In the data rows, the value 500 means zero.
Some points, each followed by its number:
[311 489 440 502 572 394 367 403 523 521 465 598 482 718 524 470 473 544 329 485 526 560 584 660] 0
[645 573 580 497 452 479 572 519 520 389 390 449 619 382 404 525 523 482 627 529 448 433 306 420] 1
[534 528 571 456 486 422 560 447 435 384 701 310 586 459 521 546 617 486 667 529 581 484 534 451] 2
[535 399 348 549 539 700 538 577 351 530 509 577 347 440 429 600 569 481 523 437 553 600 501 522] 3
[589 438 397 517 629 566 475 461 733 559 336 394 536 542 598 600 466 614 342 340 389 627 449 689] 4
[647 488 445 606 542 569 641 696 655 536 251 662 738 555 507 446 575 574 448 550 594 487 621 733] 5
[651 561 509 528 373 586 503 559 450 428 594 589 480 453 435 436 560 396 598 518 580 562 533 447] 6
[562 560 537 484 451 621 584 384 451 455 645 437 379 385 594 572 570 423 611 377 509 374 626 359] 7
[457 341 646 354 540 415 410 531 447 627 516 670 503 794 591 433 597 536 482 685 379 445 690 567] 8
[392 526 620 539 464 445 602 383 571 486 607 492 541 548 541 560 587 413 425 597 456 474 570 447] 9
[434 511 466 223 524 489 339 345 629 638 312 452 520 640 365 606 393 537 386 433 504 600 513 530] 10
[455 470 461 530 573 556 402 531 457 521 513 553 477 680 338 484 494 499 601 522 584 417 557 547] 11
[564 570 401 508 473 536 463 543 584 424 270 646 547 514 424 587 436 617 472 410 583 411 315 563] 12
[451 390 400 419 559 515 500 417 698 452 446 567 408 507 665 605 395 610 359 398 406 649 437 718] 13
[582 484 425 569 604 426 285 532 486 563 539 586 412 717 326 516 500 557 352 499 519 493 473 862] 14
[445 520 511 394 436 620 409 511 502 479 352 393 496 553 415 503 448 465 469 431 324 650 446 591] 15
[355 387 470 467 661 488 525 360 500 499 526 515 399 519 539 511 360 469 414 340 419 576 420 519] 16
[272 406 479 386 604 568 398 469 347 647 551 406 318 476 653 605 539 487 387 516 515 377 640 436] 17
[475 643 405 639 536 273 541 548 615 617 638 570 361 723 535 379 413 535 418 479 619 340 502 663] 18
[545 568 328 652 481 510 497 574 510 358 496 462 416 573 406 540 415 492 394 507 525 446 467 543] 19
[629 416 396 516 543 464 443 431 426 391 444 458 538 489 555 564 376 568 470 470 524 471 378 458] 20
[507 568 449 382 427 542 315 687 408 394 492 750 496 583 443 451 625 531 766 592 650 460 722 584] 21
[652 626 626 559 425 348 731 545 567 499 609 582 570 616 463 478 623 452 490 589 435 478 541 526] 22
Which point above is nearest to each new point, looking only along the 6 directions in which the numbered points spread most? Its number follows each.
[541 447 616 400 495 495 456 539 443 492 587 430 397 565 412 535 490 530 390 555 488 505 444 459] 20
[425 382 460 539 572 441 464 498 549 590 366 554 471 483 401 451 319 574 288 389 477 554 567 612] 13
[358 492 619 521 573 353 523 488 551 509 498 692 497 578 535 356 559 505 511 703 600 515 675 466] 8
[640 607 713 562 481 429 541 481 517 363 527 586 466 463 547 455 517 477 720 560 430 475 441 396] 2
[581 470 524 515 550 510 683 453 482 426 616 412 560 347 436 558 663 470 525 533 499 391 436 396] 2
[372 396 500 371 481 430 415 352 430 540 528 531 496 535 401 561 361 569 491 394 535 595 429 553] 15
[396 479 522 698 554 547 657 390 455 416 581 450 498 377 483 520 524 493 502 432 521 502 307 444] 20
[544 601 634 418 490 622 439 476 568 418 420 433 506 544 572 609 554 457 516 501 444 591 470 401] 15
[515 633 333 556 565 639 466 473 495 571 467 364 444 362 359 435 460 569 496 581 506 595 576 343] 20
[491 588 462 511 454 512 503 585 332 426 590 330 406 321 540 543 521 423 552 465 519 450 427 393] 7
[520 514 551 619 516 614 562 450 441 439 674 422 481 370 601 606 531 352 480 531 578 290 376 403] 7
[401 486 426 353 526 412 477 520 577 402 417 588 408 598 439 478 510 528 526 439 486 408 572 676] 11
[578 538 621 445 486 580 614 423 548 548 511 340 566 385 365 477 621 340 611 537 488 542 490 256] 2
[519 562 420 569 552 468 335 537 531 524 523 533 508 468 443 462 472 435 507 502 554 472 412 629] 19
[364 497 519 542 405 554 563 492 443 513 589 403 509 381 472 546 415 530 456 431 394 543 504 459] 20
[675 537 469 517 386 577 436 500 598 478 277 477 606 371 473 527 404 557 627 403 474 632 470 512] 12
[482 634 456 590 431 515 564 483 521 547 579 284 485 330 420 354 497 405 545 562 512 489 482 492] 2
[493 471 484 595 551 490 650 470 391 394 712 269 514 421 562 592 589 314 406 541 483 477 379 553] 7
